In the data rows, 128 means zero.
Some points, each followed by its number:
[ 99 102  77 107 179 107 127 135 100 146 110 138 127 135 134  84 108 128  97 148 130  99 127 125  70 113 161 130 107
 127 154 144 166 151 107 117 142 104 114 113  86 104 141 132 142 102 132 136] 0
[121 104 158 155 113 142 121 121 152 146  96  51 127 157 112 122 129 133 138 132 162  83 139 203 125 145 128 160 129
 138 124 120 110 100 115 132 164 118 162 145 107 130 132 152 162 109 142 116] 1
[111 141 134  89 127 113 129 105 123 119  80 101 111 169 112  85 114 122 135 103 153 115  82 138 137 128 162 122 148
 150 120 136 109 110 170 158 178 147 128 136 128 152 141 126 107 154  95 103] 2
[130 120 150 139 144 140 158 144 123 126 153 127 139 128 127 141 115 110 118 180  90 143 117 115 153 136 189 124 132
 159 117 120  89 136 134 113 127 135 109  96 122 128 142 153 125 139  97 118] 3
[126  86 136 157 118  66 150 154 123 141 216 112 156 140 110 133 102 122  77 167  88 193 140 125 121 148 136  96 102
  35  90 163 142 155  83 131 104 178 101 146 168 107 140  75 175 125 145 162] 4
[149 155 144  82  99 153 126  77 109  99 143 138 112 158 147  84 145 124 111 108 159 120 126  86 134 119 144 122 111
 168 148 132 128  95 135 120 162 124 128 143 116 144 146 109  81 115 157  89] 5
[140  89 132 131 108 144 105 126 154 114 124  99 116 106  83 157 126 126 137  86 137  78 120 109 111  91 122 125 134
 125 161 124 174 137 136 120 107 130 165 135 124 121 131 128 123  93 142 121] 6
[131  87 136 108 146 120 139 115 116 126 113 107 137 130 137 156 135 130 103 124 161  78 157 136  93 119  86 143  84
 116  94 143 139 136  90 101 156 100 180 121 104 120 156 132 177  91 173 138] 7
[117 113 118 143 103 159 114 163 166 155 121 151 145 143  97 140 107 136 137  85  83 170 134 129 148 112 102 133 119
 161 114 131 147 133 151 128  79 139  94 117 168 158 125 180 128 132 111 129] 8
[134 143 148 131 147 109 163  54  92  80  96 108 127 165 171 130 157 141 126 128 193 140 105 120 148 133 138 126 149
 109 101 111  85  95 147 131 139 109 141  89 149 124 135  83 126 123 152 153] 9
[178 138 170 143 114 146 148 121 154 130 208 174 137 107 124 141 109 156 141 118 120 139 127 114 163 149  91 113 122
 129 126 128 107 120 114 119  93 126 126 101 132 114 110 144 102 133 120 136] 10
[141 122 142 118 137 149 138 130 136 119 136 122 180 161 121 106 130 156 115 115 144 115 159 162 137 137 131 133 161
 163 117 112 115 140 152 109 165  99 135 106 119 102  97 116 133 131 131 160] 11
[138 103 110 133 153 135 144 166 150 145 130 142 139  77 113 155 149 136 110 141 112 121 151 168 100  96 103 153  97
  79 154 168 181 138  88 124  92 162 156  99 118 122 120 163 182  89 111 112] 12
[116 165 136 159 153 111 125 124 136 116  91 135 103 151 105  91 131 110 147 120 146 138  99 115 131 154 146 114 126
 133 162  62  79 119 167 138 149 157 121 143 145 152 124 133  90 168 101 110] 13
[132 183 167  96  58  97 198 109 123 118 126 138 135 168 171 106 133 129 106 157 149 105 123 144 130 151 150 138 134
 129 117 122 113  96 126 163 141 140 167 120 112 117 159 124 120 152 142 142] 14
[105 156 106 134 135 122 152 111 120 129 121 137 118 126 141 120 125 133 129 111 101 150 108  62 127 116 132 150 156
 146 106 120 111 153 158 122 117 133  82  98 151 132 113 140 103 155 124 149] 15
[163 186 137  90  99 124 154 101 127 111 160 158 108 163 151 102 144 141 137 116 136 129 121  81 139 122 125 123 106
 177 131 114 106 109 148 117 144 109 127 118 128 130 141 125  58 126 147 113] 16
[124 146 108 114 164 103 134 147 114 155 141 135  95 166 102  60 124 116 110 138 117 109 102 119 124 131 143 113 123
 160 145  92 125 154 137 109 158 134  45 112 134 137 128 155  86 159 111 128] 17
[149 102 141 115 164 111 164 124 133 106 129 133 108  98 110 155 117 119  98 141 149  77 117 137  82 112  98 130  87
 102 140 106 184 118  87 106 107 113 141 123  71 119 142 144 169  79 131 108] 18
[171 141 116 154 141 143 121  89 138 122  96 130 134  87 119 151 129 139 128 139 139  96 154 126 127 107 113 162 127
 151 112 110 127 102 134 141 140  93 152 110 116 116 119 110 125 136 152 109] 19
[147 111 126 165 134 159 121 118 130 141 165 140 157  83 106 162 139 163 158 119  86 155 153 133 151  69  65 125 115
 138 159 138 155  96 126 131  83 128  91  84 190 129 111 125 135 104 142 141] 20
[115 157 127  90  51 165 117 119 106 143  92  67 109 207 131 126 109 100 154  62 151 145 112  94 165 149 138 106 145
 183  92 129  90 112 210 115 153 107 168 164 158 121 131 115  72 137 172 142] 21
[120 108 104 115 111 140 148 151 148 149 194 149 149 101 102 156 120 140 115 118  76 168 151  89 134 111  91 149  93
 131  93 183 178 139 110 111  88 157 112 105 167 133 148 161 140 112 149 163] 22
[150  96 125 103  61 127 107 155 160 154 175 144 143 120 112 153 105 130 112 122 107 113 140 117 105 127 131 114 104
 126 113 172 145 141  96 118 143 166 158 169 130 128 102 150 141 106 140 109] 23
[128  92 129 136 145 135 100 125 147 136 108 111 112  96  88 150 137 120 132  77 152  83 102 144 111 101 111 132 113
 123 168 112 180 120 157 124 112 140 137 126 117 139 115 132 136  68  99 105] 24
[128  63 120 139 102 162 131 118 142 167  95  88 161 135 128 174 135 132 126 108 132  93 156 176 113 110 116 136 155
  99  98 138 147 113 136 131 114 104 164 129 131 147 144 155 172 102 162 138] 25
[115  94  91 147 147  83 107 127 109 124  95 143 123 110 133 130 141 113 120 114 138 126 108  94 119  88  94 136  94
 103 106 150 157 106 110 141  98 132 132 138 181 155 170 126 140 128 127 109] 26
[135 152 129 114 145 102  94 172 117 163 151 121 102 148 131  67 113 130 131 151  96 164 115  87 154 164 185 137 114
 139 133 163 108 158 108 131 162 147  73 132 164 117 118 177  98 158 123 121] 27
[132 177 134  96 121 109 166 141 105 115 135 174 116 154 169  68 132 117 123 144 110 139  86  75 117 140 147 136 112
 180 117 134  95 174 145 123 126 116  87 114 106 129 158 135 102 180 134 124] 28
[134 159 148 120  61 148 156 146 157 141 173 121 150 154 145 152 127 125 115 130 129 118 130 138 124 146 143 139 132
 160  82 160  97 136 139 120 123 109 154 133  92 109 138 152 154 128 164 158] 29
[143 149 113 118 121 147 153 139 147 158 179 144 176  96 137 145 114 126 108 164 114 120 158 164 129  94 123 145 117
 142 116 185 143 144  74 106 126  88 113 109  96 122 123 135 149  96 130 132] 30
[113 135 127 128 154 150  98 132 148 105  99 130 119  86 106 152 121 123 119  96 132 114 107 141  82  63  73 120  94
 134 176 130 178  79  97 151 122 106 127  94  93 134 137 123 147  92 139 104] 31
[101 147  91 147 157 111  98 139 153 109 113 147 106  66 110 133 138 102 144 129 153 129 113 136  96 117 124 118 138
 103 183  82 114 132  99 147  96 155 112 117  72 123 100  83 119 106 100  98] 32
[163 177 151 138  90 126 165 132 125 114 162 140 131 107 137 139 128 144 159 153 131 139 109 120 156 143 124 137 128
 137 135 123  83 127 125 137 128 132 131 123 154 129 116 122 107 156 120 115] 33
[135 184 140 100 133 107 167 133 119 109 132 194 104 133 150  85 125 128 106 148 143 139  99  77 111 131 129 137  84
 162 111 130 100 153 132 133 109 105 122  92 101 122 149 139  94 152 131 127] 34
[121  89  89 154 136 107 112 141 120 155 134 124 161  91 154 164 115 133 122 144 105 137 150 154 150 104 139 122 133
  86 115 150 155 122  99 120  67 148  89 159 169 109 122 112 167 120 136 126] 35
[141  95 110 134 129 142 101 139 154 137 134 132 131  89 100 157 120 123 136 109 145  95 153 146 117 109 118 125 150
 153 154 117 154 133 115 101 153 109 171 104  71 131  99 145 138  93 121 114] 36
[128 117 144 142 114 148 115 113 130 120 100  87 115 176  93  93 127 144 160  76 143 108 136 123 116 135 120 176 170
 168 145  75 127 114 166 124 146  95 138 128 135 139 129 132 106 124 139 163] 37
[ 96 118 143 133 135 100 153 125 120 124 115  95 102 190 145 119 154 118  99 148 114 162 140  76 121 169 157 140  96
  98  80 116 106 150 151 140 138 153 138 148 145 106 158 147 127 128 156 134] 38
[119 153 149 128 127 107 129 130 131 118  78 106 105 139 123  91 120 111 148 121 133 129 102 119 116 142 143 124 122
 125 152  83 100 114 147 123 139 151 141 191 130 157 150 115  89 153 127 115] 39
[160  94 121 180 177 121 105 161 130 140 143 141 123  67 111 155 111 133 144 141  78 167 150 123 131 142  84 127 126
  62 139  97 153 174  85 133 106 135  99 124 167 151 115 125 158 147 105 123] 40
[102  78 113 118 145 126  96 145 131 156  81  93 131 162  83 110 140 139 111 138 140 123 137 179 143 141 154 141 146
 115 104 130 138 136 155 131 162 177 146 144 143 142 142 157 162 140 136 133] 41
[121 165 125 106 164  95 123 127 101 112  86 150 105 145 132  90 134 127 152 142 133 103  94 133 142 153 168 133 137
 153 113 115 103 134 159 136 139 135 117 144 129 148 140 152 112 163 103 117] 42
[166 132 139 149  86 135 131 141 153 127 118 124 131  74  95 183 140 130 179 105 127  87 137 140 105 101  76 131 126
 140 168 118 140 107 114 124 116 138 162 169 125 155 105 106 101 105 125  90] 43
[134 140 126 158 115 129 172 128 110 137 161 120 151 104 157 152 137 120  98 192 130 119 134 183 117 122 146 104 131
  89 148 122 128 107  96 112 156 110 135 120  62 112  97 100 143  66  91  84] 44
[105  85  91 118  95 131 116 148 147 160 122 117 129  81 112 169 142 116 130 147 111 118 137 140 102  99 119 109 154
  97 137 178 147 140  90 109 106 141 148 130  90 124 136 106 178  82 127 140] 45
[156 147 134 115 160 145 111 100  99 110  92 133  99 135 138  88 135 139 144 111 154 162 116  50 144 143 132 119  99
 143 123  77 104  94 149 147 124  94 102 108 155 147 162 107  55 147 124 100] 46
New points follow, each followed by the numbers of its two nearest points above, nearest first.
[145 143 124 127 174 124 124 114  94  90  95 139 101 128 118 102 134 122 127 116 134 136 113  86 152 121 123 122 105
 172 139 106 144 105 140 139 144 112  97 103 148 147 166 118  83 150 100 100] 46 42
[122 138 142 116 160 104 122  89  96  96 118 119 147 171 179 142 163 160 119 138 150 136 152 113 139 111 121 117 135
 102  96 131 109 125 151 120 160 114 149  97 136 116 140  90 137 130 146 155] 9 11
[121 112  87 154 162 125 115 179 117 163 138 131 138  93 151 148 130 140 143 112 108 129 134 141 143  96 123 113 137
  85 140 129 164 135 116 110  58 132 100 136 138 120 120 111 169 115 120 129] 35 40
[141 149 138 160 120  91 121 148 150 132 136 149 145 114 139 112 106 130 143 159 128 158 132 170 155 166 160 119 154
  72 153 148  87 147  94 136 155 186 109 116 122 110 106 134 168 143  81 127] 33 3
[121 138 115  61 134 171 122 115 141  94  98 167 138 102 130 144 159 137 107 129 149  86 138 110 125  82 103 119 135
 171 128 159 147 137 150 127 126  90 153  90  92 119 135 120 147 151 124 166] 19 11
[120 150 113 118 124 125 150 124 142  94  96 122 114 151 123 109 124 144 143 120 165 117  97 151 139 140 135 123 154
 129 144 118 113 115 136 160 158 140 158 140 125 156 120 103 100 171  99 119] 2 39
[ 93 134 103 138 134  89 123 126 120 114 110 126 100 148  93 106 142 113 140 122 104 171 102  84 123 144 107 100 135
 138 142 122 123 140 132 145 120 176 102 130 173 123 127 101 119 147 118 147] 15 13
[138 127 143 123 149 161 153 123 144 103  95 141 139 134 125 133 112 154 151  85 157  45 158 130 123  97 102 142 139
 193 127  99 138 110 153  99 135  70 146 106 114 130 149 138 123 124 157 118] 19 37
[124  90  98 104 177 149 111 110 145 173 100 102 126 130 113 119 108 131 107 150 124  92 135 166  97 106 182 153 104
 134 135 151 167 136 114 126 159 133 119 107 114 137 127 142 151 103  99  86] 0 41
[166 117 145 132 130 137 140  96 133 109 105 118 151 171 156 155 136 153 107 133 129 133 152 111 125 135 108 167  80
 156  63 129 117 132 146 117 127 104 144 121 152 121 156 153 137 155 159 134] 19 38
[142 138 158 134 136 177 112 121 122 116 161 171 154 151 139 132 121 129 151 177  94 139 125 129 153 143 167 147 146
 157 135 112  97 149 152 101 140 111 109 108 120 121 134 152 119 154  95 120] 3 33
[108 110 159 142 129 158 102 127 142 132 106  92 111 165 100 127 138 139 159  69 127 141 120 128 148 143 127 144 158
 156 157 100 118 122 155 125 139 126 124 126 164 121 139 142  99 126 139 165] 37 11
[ 98 133 127 108 121 147 120 147 115 150 153 124 143 135 153 121 135 114 116 144  90 172 135 115 155 127 176 136 117
 132  93 143 133 150 126 124 156 147 110 145 140 132 124 132 129 126 107 142] 3 27
[159 117 117 191 125 120 113 102 139 136 132 109 137  95 112 160 151 144 117 161 139 114 165 141 131 135  91 138 106
 102 109 132 126 112  98 134 142 134 163 125 114 110 127  82 141 127 149 125] 19 7
[147  99 140  99 110 142 153 135 138 142 123 114 136 155 124 156 108 116 103 119 180  68 150 189 105 138 119 141 100
 122  86 135 149 141 116 114 135 106 167 124  77 125 153 157 154 108 152 150] 7 25
[125 100 132 133 182 140 105 105 118 131  88 113 120 130 131 114 124 123 129 132 181  57 144 141  82 127 129 158 110
 122 151  79 134 131  95 107 157  99 173 132  65  87 165 150 134 105 158 106] 7 18
[122 141 117 158 103  93 119 169 113 142 148 135 124 135 139 137 107 113 142 149  86 199  95 145 150 152 146  98 127
  75 115 164 106 138 110 129  95 167 102 165 178 140 115 129 160 144 126 113] 35 4
[123 149 131 145 125 118 127 160 108 116 139 150 131 119 123 147 114 123 145 154  95 202 116 141 140 133 114 107 152
  70  98 148 127 138 105 135 103 167 108 153 169 119 126 115 182 142 115 117] 35 40
[ 98 161 115 145 151  99 126 180 128 138 118 138 121 117 133 115 110 112 149 108 131 112  77 168 121 121 148 113 168
 134 156 118 108 133 103 141  98 125 107 130  96 120 105 105 131 142 106 131] 32 42
[132 183 147 120  77 124 203 108 136 106 109 131 140 142 154 140 156 138 128 159 162 107 109 145 135 140 114 118 126
 134  97 152 107  83 127 151 135 122 177 116  92 104 125 135 132 133 143 142] 14 29
[127 143 204 137  61 145 196  96 167  95 123 108 174 159 139 184 131 148 126 128 130  89 128 179 115 114 142 138 131
 140 126 160 117  78 130 139 113 156 159 135 108 129 143 142 155  95 167 139] 29 14
[110  93 146 168 150 127 121 142 150 139  86  69 116 137 108 120 122 127 156 105 168  90 146 181 112 122 132 162 130
 148 148 121 142 107 106 134 147 108 150 152 111 135 132 141 129 124 149 126] 1 37
